Each path is a new rotation, seen through one point. The rows after it are directions, each followed by how far the rotation turns it, in deg/step (0 if it stays put).
Each turn is a multiple of 5 degrees from 10 to 175, or 0.
Each row of a path follows its step; steps can be skipped.
Rotation 1:
step 0: [  9 -12  16  27 -38  15   0  -9  -8  -7   0   8 -35   0 -10  -3  -2  10
  20  33   0 -16  11 -32 -11 -14  24  -7  -6  -3 -17  -7  -6 -18  -9]
step 1: [-25   2   5   0   1  17 -31   4  27   1  12  -8  -7 -15  -3  20  -4   4
 -20  16 -19 -29 -13 -45   2  -1 -20   1 -13  -4 -24 -11   6 -10 -18]
step 3: [ 27 -29  -6  -8  -2  11   6 -20 -37  11  13  13  19 -24 -25  12   1   7
   3 -10   5  -7  25  17  -8  -2  -1   3  -7 -12   0  14 -18  29  23]
step 4: [  8 -10   4  15 -32   6  26  -3  12  43 -10  -3   1   8  -1  20 -12   6
   7 -15  -3   9  33 -20 -16 -25  -8   1   4 -17  -1  18  -9  21 -17]
step 5: [  3   4  -6  13   4 -28  -4 -24  30 -11 -14  10   6  16  18  -2 -23  -2
 -14   5  -3   7  -4 -19 -38 -11 -10  12  11 -25 -11  -4   7  -6 -41]
step 7: [-25  -9  13   8  23  20  -2  -6 -14  -7  -5  -2   3 -20  -9  11  -2 -11
 -12 -13 -23  11  18 -18  27 -11  -6  20 -20  -5  28  -5 -27  -1  37]
step 8: [  3 -26   5   5 -15   6  33  -7 -13   3  -5 -31  -4   2  14 -11 -32  -5
 -26 -35 -12 -19  10   0  13   9 -17   3  10   8  34 -13  -3   5  -6]
step 9: [ 26  -9 -20 -14 -13 -10   9   9  -3 -13  24 -30 -10   8  10 -26  -4   4
 -16  15 -17 -12  10  25 -25  -7  -1   0  -1 -38  15   5  14  13 -20]
step 12: [ 17  -3 -11  25   6  28  16 -10 -20  -7  -3   8 -14 -10 -20 -42  12  -3
  -4  -9  12  -2 -12 -13  13 -20  -5   4  36  13  20 -12  21 -16   2]
step 13: [  9  10  -8  12  -6 -11  11   6   4  11  20 -19 -26  17 -32 -19  21   2
 -24  15 -17 -34   6 -20  15  -6  21  30  -1  -4  -1 -14   1   8  17]
step 14: [ -7   6  -2   3   1 -23 -21 -13  24  33  20 -30 -15  20   9 -10  -1  19
 -12  -1   3 -12 -15  -2   2  28 -19 -18 -32   7  -2 -15  -4  19  13]
Speeds:
[  9   5   2   0  17  10 -13   1  -5  -5  -8  -2   0   1  -2   8   1  -4
   2  -6  -3   0   1   3   4   1  -5  -4  10   3  -1   3  -7   0   3]
80
[ -7   8   0   0   1   1   4   4  -2  -3   3  -7   0   3   8  -1  -3   3
  -4   7  -3   2   3  10   3  -1   4  -2  10  -5  20  -1   1 -12   5]
25
[-14  -9  -5   1   9   5  -7   4 -11  -1  -6   0   6   4   4  -2   1   6
  -1   1   4  -2  -6 -11   0  -5  11   1  -1   1   0   5   7   0  -4]
70
[ -4   9   1   0   6   5   5   9   3   2   7   4  -3  -6   0  -3   5  -3
   2  -6  -2   7   3  -6  12  -7  -5  -5  -2 -14  -2   4   9   5  -5]
130
[  2  -4  15   0   5   0  -2   0   6  -3  -8  -3  -3   5   0 -10   1   6
  -3  -1   5   5   5   1   9   5   6   2 -11  -6   2  -7 -10  -3  -7]
45
Rotation 2:
step 0: [  6  -4 -31  23  42  12   9   1  -2 -32  15 -23  -4   0   6 -19   3  36
  14  12  12  -4  11  26  29  18  12 -15 -26   9   1  -5  -9   2 -14]
step 1: [ 16   6 -39  12 -14  19   7 -16 -23  12   3 -27   7  16   8 -17 -17   1
 -26  13  13  27  -9   4  33   3  20   5  33   1   9  23   6 -17 -15]
step 2: [ 23  19  13  -5 -23  -3   7   6 -13 -42   8  -8 -21   3 -10  14 -24  -9
 -19  20 -23  33  -8 -21   7 -19   8   6  33  16 -14 -18  -2   4  22]
step 4: [ 22   4 -15  -3  14  15  39 -22  -8   8   0  13  -2  16   3 -12  -9   7
 -11  -9  18   3   4   5  24  22  -8 -38  -4 -15  36  33  24  25  -2]
step 6: [-15  12  49  15 -25  15 -12  23  11   0  14 -16  11   5 -26   0 -19   2
   2  -4 -20  12   8  28  30 -21 -29   2   9   7  -3 -13  17 -17  14]
step 7: [  1   9  34  -7  -4  25  33 -10  18  -2   9 -21 -20 -10 -10   7  13  12
 -14 -11  24  20  29  13   1  17 -24  -8 -28 -10  23  11 -16  16  27]
step 8: [ 36   7  -5 -15  19  12   9 -13 -34   7  -2 -28   4  11  20  -3   1  14
   3   6  15  -6  -3  15   9 -14  -2  -9 -49  20  19 -17 -22  20 -22]
step 10: [-16  -9   5  24  -3  17  21  12  21 -35   9 -25 -24  15   0  22 -23  -2
 -30   9  11  35  20   7  -8  -5  -7  27  24  -8   4  -9 -19  -8  13]
step 12: [ 25   0 -16 -35   9   8  28 -10 -20   2  10  27 -20  -6   3 -10 -19 -16
  -1   3   9  -4   5  30   3  -3  -3 -52  13   0  -6 -19  19   7 -27]
step 13: [ -1 -26   0  26  28 -16   3  16  -6 -28  -7  26   9  23  10  11 -41   5
  -4  15   2  16  16  33   2 -22   3 -15  24   0  31   7   1  -5  -1]
step 14: [ -9  12  26  -5   8  23  -2   3  23  14 -13 -10  19   7  24  11 -33  11
 -10 -15 -10  15  29  -5  38 -26  -2  29  18   0   0  17  25  -1  15]
Speeds:
[ -5   3   2   1   4  -1   3   2  -5   0   2   5  -2   4  -4  -1  13  11
  -1   0  -3  -2   4   4   6  -1  -2  -2   1  -3 -14 -14  11  -8  -6]
120
[  0  12   6  -1   5  -7  -1   5  15 -10  -7  -6   5  -3  -5  11   2  -5
  -3  -3   0   3   5  -1   4   5  -6   5   3  -2  -3   2   0   5 -10]
95
[ -3   6  -7   7   6  -2  -9   1   4  10  -2  -9   6   0   1  -1 -11   4
  11   0  -4  -3  -5   3   4  -6  -3   5 -10   9  -1  -3   6  -4  -1]
135
[ 7  7 -3 -3 -1 -5  0  9 -3 10 14 -2  2  7 -3  3  2  0  6 -9 11  6  2 -4
 -2 -3 10 -5  2  1 -3  4 -2  4 -9]
100
[  2   6  -4  -9  -6  -5  -2   0  -3   3 -13  -3  -7   9  -9   0  -3   4
  -4   3 -11  -4  -2  14  -5  -1   5  -2   2  -1  -3   7  -6  -1  -3]
100
[ -2  -5   1   4   6 -10  -7   7  -7   5   2   3   4   2  -1   1  -3  -9
 -18   9   3   1  -4   2  12  -3   5   4  -1  -5  -2   2  -1  -4   1]
90
Rotation 3:
step 0: [ 30 -14  16   3  28   9  -6  18   5  34  28  17   8 -17 -25  10 -13   2
  -1 -12   8   0  27   4 -14 -22  -2   0  20   7 -27 -21  10  39   9]
step 3: [ 38 -20   3 -10  30   8 -16  -9   0   8   8  -5  16  15 -45  10  -2   5
  10 -11   3  16  27   1 -10 -26  10  10  18  22 -14  11  30  20  14]
step 4: [  4 -19  17   3  38   8  26   5  31  20 -18 -11   5 -15 -36 -17   3  -3
 -14   8   3   6 -13  -9  10   9  17 -36   8   4  18 -31  -2  21   6]
step 5: [ -2  -8   3 -10 -20  21   3   7  22  13  -1  14  20 -27 -11  22   4  -3
 -18   3 -39  28 -12  -6 -38   5 -14  21  13 -15  14 -12 -11  36   4]
step 6: [ 22 -13   5  15  -4   2 -32 -18  22 -17  -7 -12  23  11 -28   8  11  26
  18  15  -4  18  15  -5 -14 -26  -3   6  45  24   3  15  10  15   7]
step 7: [ -1 -21  18   6  42  -7   1   7  19   9 -15 -20  -4  10 -37   8  13  -8
   4  38  -6   9  -5  -1 -23   2  34 -33 -15   0 -10 -16   7  12   7]
step 9: [ 12  -1 -19  35  -6  16  -5 -16  18  -6  -5   7  23 -12 -26  -2  13  28
  14  24 -12   4  17 -12  11 -14  -5   8  28  27  31 -15 -13  31  -2]
step 11: [ 15 -17  -3 -27  14  31   6  30   7 -22 -21   6   1   8  -4 -11  16  -4
  -5   7 -20  38 -10  -7 -16 -19  15   0  29   8 -38 -26  17   1   6]
step 12: [  6 -11 -18  23   3  21  -3  -7  -9  -6  20   4  23 -16 -23  -9  20   5
  23  15  -9  11  25 -14   2   4   8 -19   2  14  -2 -47 -26  40  -2]
step 13: [ 18 -11   9  43  -4  -6 -14  -4   4  17 -27   6 -24 -19 -31  13  16 -19
  -4  13 -18   2   4 -14   5  -5  -2  25   2 -24   0  -1  18  40  24]
step 14: [  9  -8   8 -21  21  23   9  25  17 -44 -23   8 -19  -8 -15   3  27  14
   4  11  -8  14 -22 -26  -2 -33  16  19  20   7   8  -1  15   8  -4]
Speeds:
[  1   2  -5   6 -11   3  11  -2  -3   1   6   1   3  -8   0 -13 -10  -3
  -4   1  -4  -1  -5   6   2   4   3  -7   5  -5  -2   1  -5  14   2]
95
[  8   7  -4  -5  -2   0  -5   5   0 -12  13   6  13  -2   7   2  -4   5
  -2  -2   0   4  11  -3  -2  -4   4   4   0   5   2  -1   2   5 -10]
120
[  2  -1   2  -7  -4   5   3   1   6   8  -3  -1   2  -1   2   1   0  -9
  -4  -3   7  -2  11   2   6   6  -3   0  -1   3  -3 -22  -8   0  -3]
95
[ -5  -6   5  10   6  -5   3  -4   2  -2   1  -3  14   8  -2 -11   0  -4
   9  -5   4   1  -6  -1   3  -7   2   9  -2  -4   1  -4  -7   0 -11]
130
[ -7   0   3   3  -1   1   3   5   1   0  14   5   0  10  -2   4   8 -13
 -10   1  -4   0   0   9   5  -4  -6   8   8   1  -3   3   6   1   4]
135
